In the rows, 128 means zero.
Each path below is one point turned by a fixed rotation once a step. After each direction that follows a path, write how fast that rotation turns it, in degrees each step (0 if it stays still).
Each turn is a multiple of 5 degrees from 10 to 175, or 0.
Each row of a path follows its step; steps can be skipped.
Path 1:
step 0: [149 128 117 124 129 124 124 111 132 135 118 147 134 133 135 130 124 125
 122 133 136 131 117 140 129 130 119 130 132 133 135 118 128 146 119 124
 133 121 133 120 125 126 143 123 138 129 133 133 132]
step 1: [132 122 130 120 130 120 129 135 126 120 117 139 126 136 111 133 124 130
 117 119 140 122 133 142 138 119 141 139 134 118 140 125 139 120 140 123
 133 117 131 128 110 130 122 135 129 128 128 134 125]
step 2: [126 128 132 120 106 137 141 112 142 125 127 127 128 137 118 115 125 127
 130 115 134 129 132 139 123 114 128 135 127 141 118 127 137 135 120 137
 137 121 124 123 127 127 123 121 143 130 131 126 136]
step 3: [132 130 119 118 135 137 135 138 118 116 142 133 120 140 116 128 120 122
 139 120 134 104 124 130 131 132 131 129 133 134 132 136 133 132 127 125
 141 130 123 125 129 134 122 118 122 108 137 128 124]
step 4: [139 132 121 125 126 135 135 123 143 140 118 122 135 117 135 123 124 127
 123 126 122 122 120 134 125 113 129 149 132 133 143 127 128 135 127 121
 130 134 126 115 144 139 131 117 122 120 137 135 123]
step 5: [140 115 134 134 131 134 132 133 131 120 111 143 121 129 127 142 135 125
 129 122 121 110 138 127 131 118 122 124 136 136 145 134 130 121 131 126
 140 137 118 132 123 122 129 132 134 135 133 132 115]
step 6: [127 120 124 116 129 142 125 122 137 135 118 135 134 132 131 124 127 128
 127 142 128 122 111 148 133 107 127 126 125 131 124 121 137 127 120 132
 124 133 134 140 132 118 126 128 144 126 141 118 127]
step 7: [125 117 119 114 120 125 130 132 131 112 134 129 125 143 131 135 122 122
 132 127 130 119 128 132 143 125 133 126 122 127 144 119 119 128 125 114
 147 116 131 143 133 126 133 135 128 123 127 139 136]
step 8: [143 120 121 127 110 126 134 121 139 141 133 117 145 123 127 118 128 135
 133 122 124 120 110 136 128 131 138 130 137 137 141 136 137 124 127 126
 133 121 134 129 118 125 119 123 133 128 129 131 140]
step 9: [128 128 127 124 125 125 137 130 138 119 124 123 116 138 102 142 128 137
 126 123 117 130 120 131 131 136 119 122 145 144 137 124 135 136 131 123
 139 130 127 135 132 132 119 128 126 122 127 131 110]
step 10: [140 142 124 126 122 132 132 126 141 129 132 137 132 124 132 143 131 124
 138 120 129 115 108 138 122 122 126 137 122 133 123 122 130 135 129 137
 129 130 151 117 131 132 130 133 139 129 135 125 115]
step 11: [134 123 128 131 122 129 119 150 138 130 125 135 120 142 129 137 142 129
 125 133 128 120 141 140 130 128 139 140 129 139 125 121 135 129 135 122
 141 128 129 135 128 129 137 130 115 123 144 139 127]
Speeds:
[126 126 126 126 120 125 125 131 128 127 131 125 129 128 125 124 127 128
 127 126 131 128 129 124 131 127 125 129 131 126 128 129 127 127 124 127
 128 130 129 128 127 131 125 127 131 124 126 127 130]  65
[125 126 132 127 130 131 126 128 128 126 128 130 124 130 127 130 126 131
 135 129 124 128 126 127 130 126 130 127 128 128 124 126 124 132 126 131
 129 128 130 127 127 130 127 125 132 127 128 123 128]  100
Path 2:
step 0: [136 118 126 133 141 122 120 135 123 118 138 124 125 132 138 132 125 128
 134 124 137 127 133 135 131 134 128 132 124 154 120 123 130 135 132 127
 124 127 124 129 135 112 122 140 129 123 143 132 125]
step 1: [123 128 115 117 131 137 128 134 133 127 112 142 128 123 119 139 132 127
 123 132 127 122 133 135 131 151 133 131 132 135 129 116 134 129 131 121
 138 135 128 141 132 126 121 130 116 124 137 136 128]
step 2: [112 109 121 134 131 124 140 129 138 124 127 119 130 130 120 125 122 129
 121 123 126 123 131 134 127 139 128 127 125 130 132 120 124 129 121 111
 127 117 124 123 119 115 129 149 133 128 136 123 129]
step 3: [138 124 129 125 133 125 126 117 124 123 128 142 123 130 125 129 125 122
 125 127 127 124 132 134 140 138 115 128 129 126 136 139 118 138 125 125
 132 134 130 131 127 108 128 134 131 126 151 144 122]
step 4: [130 123 127 122 129 137 140 135 128 138 131 127 132 136 121 118 141 127
 126 132 125 111 123 121 128 138 121 130 124 128 121 125 137 127 130 119
 148 129 130 143 122 130 134 141 129 118 141 134 135]
step 5: [132 118 125 137 132 122 133 118 124 120 132 119 128 137 113 129 122 120
 128 127 130 116 118 133 125 131 128 131 128 115 139 129 130 118 127 134
 123 124 130 137 115 115 121 139 110 132 139 123 136]
step 6: [144 127 129 134 141 126 128 122 123 122 137 126 131 126 122 136 129 138
 125 134 124 124 115 133 127 128 120 142 138 140 135 132 135 118 125 125
 146 121 124 134 135 116 135 127 138 125 138 140 122]
step 7: [128 138 124 131 133 130 128 128 131 132 130 122 123 121 125 123 142 111
 109 122 131 121 125 128 121 135 131 125 131 136 140 114 132 114 120 129
 135 130 129 137 128 136 130 128 121 126 146 133 142]
step 8: [130 123 111 143 114 127 132 113 133 118 134 122 139 115 115 130 133 126
 128 136 129 133 124 132 128 131 126 131 126 133 139 129 126 129 128 129
 136 118 133 123 128 119 136 130 123 125 141 110 134]
step 9: [133 136 141 125 129 142 133 111 134 122 132 121 133 128 134 131 124 131
 120 121 122 133 130 135 121 129 122 135 134 141 133 140 124 123 117 131
 140 144 139 127 128 122 120 128 134 122 145 128 133]
step 10: [128 125 128 124 107 126 127 117 127 135 128 119 125 130 123 120 143 130
 127 133 139 118 131 123 116 135 119 132 132 144 123 117 126 123 130 141
 127 134 123 132 137 134 129 136 127 128 146 126 132]
step 11: [140 130 123 126 125 124 126 116 128 128 129 124 138 129 123 141 120 142
 122 123 126 134 139 135 120 143 133 128 122 134 122 128 131 122 136 141
 137 120 135 126 114 123 127 136 114 137 136 116 136]
Speeds:
[129 126 131 123 126 127 126 129 127 126 129 124 128 132 128 127 130 130
 130 130 129 123 128 128 128 126 128 129 125 128 128 133 128 128 131 134
 131 132 128 131 126 126 125 130 128 126 125 126 131]  65
[129 123 129 125 128 126 127 126 125 125 129 127 127 127 130 123 128 126
 129 131 126 130 129 131 128 125 129 127 128 125 130 123 128 130 130 130
 126 122 127 125 130 131 125 131 127 128 133 125 127]  135
[131 130 127 129 125 126 130 129 127 127 124 126 125 127 127 131 126 122
 130 129 129 128 124 124 129 131 129 128 127 127 129 128 126 131 124 132
 125 129 125 130 132 126 124 129 130 131 129 129 129]  155
Path 3:
step 0: [128 124 128 120 135 122 144 123 141 126 125 112 140 135 122 131 137 131
 132 125 124 143 126 123 128 131 124 140 136 121 137 139 104 135 128 116
 126 113 134 137 120 128 119 135 125 125 140 139 134]
step 1: [128 128 125 130 130 119 116 129 128 126 123 114 132 122 128 147 125 121
 125 125 132 116 136 122 134 120 128 130 120 118 135 148 122 127 124 132
 127 104 132 116 116 139 123 146 114 131 130 127 122]
step 2: [130 115 119 120 139 118 134 134 127 127 117 115 130 121 135 122 138 129
 145 111 116 119 129 124 118 134 136 132 126 134 130 147 131 118 131 132
 127 117 143 142 129 130 122 132 127 135 141 126 122]
step 3: [127 120 121 122 118 119 132 139 143 125 123 107 130 134 130 137 133 141
 123 124 132 120 128 126 106 130 122 118 124 128 130 121 114 123 124 130
 138 107 125 122 112 125 124 129 134 129 135 124 119]
step 4: [113 122 133 129 135 115 138 128 135 114 115 103 129 138 122 131 134 118
 137 122 133 123 136 121 131 128 128 134 143 129 127 130 115 118 129 119
 113 120 136 128 122 128 138 138 125 120 125 137 123]
step 5: [112 132 123 133 133 122 128 148 129 125 119 119 132 122 123 128 124 134
 127 121 131 132 120 123 122 135 117 121 119 122 132 152 123 133 124 118
 122 104 128 128 129 141 125 144 130 138 123 126 120]
step 6: [114 127 128 111 135 111 126 135 135 127 125 124 123 116 129 128 130 122
 126 122 126 116 137 134 122 122 145 128 138 128 125 138 123 126 136 128
 130 101 135 140 124 115 117 138 137 128 135 129 130]
step 7: [124 128 119 129 126 122 131 143 123 122 117 113 134 127 129 136 129 118
 133 130 123 133 137 116 116 135 131 133 126 137 130 114 108 134 121 134
 121 112 128 134 116 124 121 133 130 145 132 117 112]
step 8: [112 130 120 118 134 113 128 127 125 118 110 106 133 128 135 126 126 116
 127 132 133 129 128 112 117 127 127 116 138 126 129 139 126 130 127 114
 134 119 140 125 123 124 127 118 118 119 130 134 121]
step 9: [120 136 116 121 139 127 119 129 135 126 130 113 125 123 115 135 122 129
 132 129 137 139 119 129 112 130 124 132 129 137 137 139 117 125 114 126
 121 117 148 130 122 126 126 150 137 128 129 130 125]
step 10: [116 125 112 117 127 114 118 140 123 122 128 120 126 127 137 139 124 119
 137 120 134 130 131 136 128 125 139 131 130 126 131 149 103 119 144 126
 129 117 124 124 118 125 126 126 128 139 129 130 131]
step 11: [120 125 128 109 129 111 143 135 112 129 130 121 130 136 120 133 127 133
 131 133 121 131 131 122 120 122 132 128 131 134 130 133 114 125 120 138
 124 114 148 128 127 137 117 126 124 136 131 121 108]
Speeds:
[130 128 128 127 128 129 129 126 125 126 125 129 131 128 131 128 128 129
 126 125 129 128 131 127 125 129 128 127 125 130 120 123 128 124 126 131
 130 125 130 130 128 126 130 123 128 129 131 127 125]  80
[134 130 126 126 130 128 127 126 130 127 127 131 127 128 125 134 126 126
 129 127 130 123 133 131 128 127 126 129 132 129 127 126 127 129 124 128
 127 126 128 127 127 128 127 131 131 124 125 127 128]  130
[129 127 132 128 130 125 130 129 124 126 126 128 128 133 126 129 127 125
 123 129 126 129 130 125 129 130 128 130 129 123 129 129 128 128 121 126
 129 129 128 125 130 127 131 129 123 129 128 127 128]  100
[129 126 128 128 126 127 123 130 124 128 125 130 128 125 126 130 126 126
 125 126 126 126 125 133 124 130 129 128 125 129 129 131 131 124 128 128
 129 129 129 132 129 127 130 132 130 130 129 133 131]  95
[126 131 133 129 128 126 130 132 132 127 128 132 127 129 127 124 131 127
 126 127 128 125 128 129 126 130 126 126 130 126 128 126 131 126 131 129
 125 125 125 130 127 128 131 129 129 131 123 129 124]  40
Path 4:
step 0: [135 131 133 124 131 119 126 136 121 131 122 126 109 125 121 119 123 121
 115 124 133 126 127 134 132 129 121 133 123 131 129 124 121 117 131 128
 144 121 117 115 151 132 126 129 137 122 132 124 125]
step 1: [129 124 129 114 146 120 125 140 118 131 117 132 132 125 114 132 130 134
 118 126 137 128 131 130 132 136 127 124 125 130 117 113 136 128 143 127
 120 131 130 128 143 128 116 125 130 125 135 125 117]
step 2: [146 132 122 121 137 124 139 141 112 126 125 132 134 130 132 128 122 117
 128 135 132 132 128 121 128 122 112 124 141 116 123 133 132 127 141 127
 117 127 127 141 131 133 120 124 119 120 130 120 129]
step 3: [140 133 121 140 120 136 134 130 116 130 118 127 125 136 120 130 124 117
 132 127 147 126 128 127 125 124 114 129 138 126 123 131 133 135 122 129
 122 133 141 133 121 122 124 129 140 124 116 132 114]
step 4: [124 139 126 133 134 124 135 120 112 137 116 117 128 135 133 124 118 128
 140 136 125 119 140 139 129 141 127 129 136 134 131 135 132 133 119 134
 114 135 125 129 113 128 128 134 134 138 125 132 123]
step 5: [132 129 130 129 124 123 131 131 124 123 125 132 115 123 128 117 121 133
 133 126 123 118 118 125 123 135 126 132 147 133 134 126 132 137 114 142
 133 122 123 122 118 143 130 138 126 144 136 139 131]
step 6: [129 134 135 127 124 137 124 128 116 130 132 122 115 136 108 127 132 131
 125 130 126 113 124 131 127 136 132 138 128 141 128 129 122 120 128 131
 138 123 130 120 139 152 128 137 134 128 133 125 134]
step 7: [132 121 125 114 135 135 126 148 135 137 128 128 136 124 110 138 135 132
 119 127 119 118 137 136 130 139 141 120 134 133 124 125 131 131 131 131
 124 126 136 128 133 143 119 128 125 131 133 122 131]
step 8: [138 134 131 123 127 140 134 150 132 123 142 129 138 118 119 123 118 122
 129 134 125 124 134 126 132 124 126 129 142 121 130 139 123 126 132 130
 124 119 135 138 135 131 123 111 123 118 129 125 134]
step 9: [134 135 126 135 125 137 135 140 138 136 127 123 124 127 111 126 124 120
 127 124 134 126 148 134 126 122 119 129 133 126 131 131 132 124 120 129
 135 126 132 127 133 107 117 124 139 122 111 130 122]
step 10: [125 135 135 122 131 119 134 125 126 131 117 126 130 117 129 117 114 136
 135 135 131 124 149 137 139 138 121 122 131 133 134 124 136 121 124 133
 120 126 118 119 127 112 128 117 126 132 118 130 120]
step 11: [138 130 127 128 130 112 135 130 121 120 121 139 107 119 124 115 129 132
 133 127 137 122 121 119 130 129 118 124 130 122 136 124 131 118 124 140
 134 122 106 125 127 125 116 129 123 135 130 129 128]
Speeds:
[125 125 126 124 131 127 130 130 128 129 130 130 130 128 131 129 128 130
 126 129 125 132 127 129 129 133 125 125 131 129 131 128 131 127 128 132
 123 123 127 129 126 128 132 129 126 127 126 128 129]  125
[128 130 127 128 129 131 131 128 129 127 127 129 133 128 131 128 133 124
 131 129 129 128 128 128 128 132 126 132 133 127 125 128 129 129 126 126
 129 130 130 130 130 122 129 125 128 130 124 125 130]  60
[126 126 132 127 131 127 126 129 126 127 127 128 128 130 127 124 126 131
 126 128 126 129 127 131 125 125 125 133 127 131 127 124 133 125 126 129
 131 131 127 125 130 127 128 128 123 131 127 129 131]  70
